Small tables with named rows and columns. After each table, cells are looked up by row and column.

pifiran =
cols = fuvo, dodib
daz: [98.04, 70.19]
zez: [24.60, -23.82]
pusopas: [12.73, 11.89]
susepa: [-25.68, 63.44]
votu: [-17.71, -39.76]
vutom: [-11.44, -59.55]
zupef: [-46.04, 50.83]
delolo: [-56.70, 23.87]

dodib of vutom: -59.55
fuvo of vutom: -11.44
fuvo of zupef: -46.04
dodib of pusopas: 11.89
fuvo of susepa: -25.68
dodib of susepa: 63.44
dodib of zupef: 50.83
fuvo of daz: 98.04

sogoneg =
          nase  reneza
supev    50037   17862
pelelu   41449   36229
kup      27511   70347
koveki   25357   39566
katenev  42310   36802
mep      32861   32406
vunelas  46561   39566
fevuvib  48012   52637
vud      52760   39566
lok      39566   48621
lirupa   30371   56936
zuv      39566   78798
feb      39566   41981

pelelu, nase: 41449
kup, reneza: 70347
lok, nase: 39566
katenev, nase: 42310
vunelas, reneza: 39566
koveki, reneza: 39566
zuv, nase: 39566
pelelu, reneza: 36229
lok, reneza: 48621

rivetup:
	zit	dar	tilu	sesivu	sas	dev	mek	fizu	viziba	bebin
pav	348	690	671	566	713	699	345	728	645	699
kif	261	461	224	720	618	717	634	649	802	812
tus	643	369	78	540	590	589	305	603	632	554
kup	518	726	123	460	422	495	911	420	464	467

dev of tus: 589
dar of pav: 690
viziba of tus: 632
zit of kup: 518
viziba of kif: 802
sas of tus: 590
viziba of kup: 464
tilu of pav: 671
bebin of kup: 467
dev of kif: 717
bebin of kif: 812
sesivu of kup: 460
Row with the largest sas: pav

finapek =
          rig  vimosut  botapep   nev  lutu   sur  peze  moto   fip  debopa
mag      6565     5842     6365  3326  5182  3406  5850  8892  2571    6298
maru     4456     3739     6493  5352  3843  5939  4590  3038  5736    4146
zuf      3642     6833     3524  6891  6872  6808  6810  5204  5768    6708
dez      5897     1844     1685  2420  6774  4730  4192  2089  7107    4617
veze     4684     5627     6225  5516  4956  6250  5716  4349  4065    4925
sibot    5476     4612     5440  5277  5316  5314  5431  6092  4956    5161
fazibob  3579     4843     1419  9066  6462  5526  4052  3476  8930    5500
mifakil  4567     4610     3033  5064  5610  4616  3792  2377  7176    5219
lazol    5167     3333     5386  3805  4250  5101  4040  2825  5933    4069

What is the botapep of maru in finapek? 6493
What is the vimosut of veze in finapek? 5627
What is the nev of fazibob in finapek? 9066
What is the rig of dez in finapek? 5897
What is the botapep of zuf in finapek? 3524
What is the vimosut of sibot in finapek? 4612
What is the nev of maru in finapek? 5352
What is the vimosut of mifakil in finapek? 4610
What is the moto of mifakil in finapek? 2377
What is the debopa of maru in finapek? 4146
What is the vimosut of maru in finapek? 3739
What is the moto of mag in finapek? 8892
What is the debopa of veze in finapek? 4925
What is the debopa of fazibob in finapek? 5500
What is the fip of lazol in finapek? 5933
What is the nev of lazol in finapek? 3805
What is the vimosut of dez in finapek? 1844
What is the lutu of maru in finapek? 3843
What is the debopa of lazol in finapek? 4069
What is the moto of maru in finapek? 3038

sev:
        bagi  fil  lelu  meseso
ruvip    178  179    64     148
vuk      126  130   126     127
ros      132  240   164     118
kel      134  196   128     108
legiv    205   17   148     127
sez      113  140    89     180
zofuzi   131  127   127     127

What is the lelu of sez in sev? 89
What is the fil of legiv in sev? 17
What is the lelu of ruvip in sev? 64
What is the fil of vuk in sev? 130
What is the bagi of zofuzi in sev? 131
What is the lelu of vuk in sev? 126
What is the meseso of ros in sev? 118
What is the lelu of zofuzi in sev? 127
What is the bagi of sez in sev? 113
What is the bagi of ros in sev? 132
What is the fil of sez in sev? 140
What is the bagi of vuk in sev? 126
What is the fil of ruvip in sev? 179
What is the bagi of kel in sev? 134
What is the meseso of vuk in sev? 127
What is the lelu of legiv in sev? 148
What is the meseso of legiv in sev? 127
Which row has the largest lelu? ros

Table gini
|  | kef | kuzilop | vuf | tos | dinete |
|---|---|---|---|---|---|
| godasi | 43940 | 30290 | 33976 | 23943 | 84393 |
| bukos | 68349 | 91143 | 83391 | 99124 | 38255 |
| dedu | 61375 | 91143 | 83391 | 88383 | 44846 |
| tubo | 64862 | 91143 | 83391 | 88383 | 44846 |
| delusab | 43940 | 30290 | 33976 | 23943 | 84393 |
| sir | 43940 | 30290 | 33976 | 23943 | 77802 |
| pudoto | 64862 | 91143 | 83391 | 99124 | 38255 |
| sed | 64862 | 91143 | 83391 | 88383 | 38255 |
| nemoge | 43940 | 30290 | 33976 | 23943 | 84393 |
| zos | 64862 | 91143 | 83391 | 88383 | 44846 |
| gebut | 43940 | 30290 | 33976 | 23943 | 84393 |

gebut, vuf -> 33976
bukos, tos -> 99124
dedu, kuzilop -> 91143
pudoto, dinete -> 38255
bukos, kef -> 68349
nemoge, dinete -> 84393
zos, kef -> 64862
godasi, kef -> 43940
tubo, vuf -> 83391
sed, vuf -> 83391
godasi, dinete -> 84393
sed, kuzilop -> 91143
bukos, dinete -> 38255
pudoto, kef -> 64862

kuzikuz:
	sizera	rar	lozed	sife	runifep	binu	lim
binisi	4458	-71	-2531	2671	5989	4605	977
lenaso	4484	4403	-1193	3078	-5803	-454	558
viki	4438	2741	911	1858	2059	9663	1606
rekiso	4476	-1605	-45	5822	4220	-706	768
dubin	4420	-2244	6075	-480	2452	6375	-5935
gud	4419	-2628	6075	842	1666	3087	1815

rekiso, runifep -> 4220
binisi, binu -> 4605
gud, sife -> 842
dubin, sife -> -480
binisi, runifep -> 5989
viki, lim -> 1606
viki, lozed -> 911
rekiso, lim -> 768

solak =
columns: kefaduv, nes, sonoteb, fomig, zapog, mem, ker
les: [-9.389, -11.550, -18.414, -71.127, -31.330, -1.765, -6.051]
puleze: [27.702, 19.755, 21.651, 58.891, 31.958, 22.257, 18.114]
gosado: [26.496, 26.117, 26.319, 25.494, 26.282, 26.513, 25.775]
biv: [14.363, 14.308, 11.098, -4.093, 9.606, 15.265, 13.672]
gif: [64.476, 69.568, 66.738, 63.101, 69.857, 56.451, 41.579]
gugek: [34.294, 35.978, 34.966, 36.180, 36.403, 31.847, 28.706]

What is the fomig of gosado in solak?
25.494
What is the sonoteb of puleze in solak?
21.651
What is the kefaduv of biv in solak?
14.363
What is the nes of gosado in solak?
26.117
What is the fomig of biv in solak?
-4.093
What is the zapog of puleze in solak?
31.958
What is the mem of biv in solak?
15.265
What is the fomig of gif in solak?
63.101
What is the fomig of gugek in solak?
36.180
What is the nes of les in solak?
-11.550
What is the kefaduv of les in solak?
-9.389
What is the mem of gugek in solak?
31.847
What is the zapog of gosado in solak?
26.282
What is the mem of gif in solak?
56.451
What is the sonoteb of gugek in solak?
34.966
What is the ker of puleze in solak?
18.114
What is the mem of gosado in solak?
26.513
What is the nes of gugek in solak?
35.978
What is the mem of puleze in solak?
22.257
What is the kefaduv of gosado in solak?
26.496

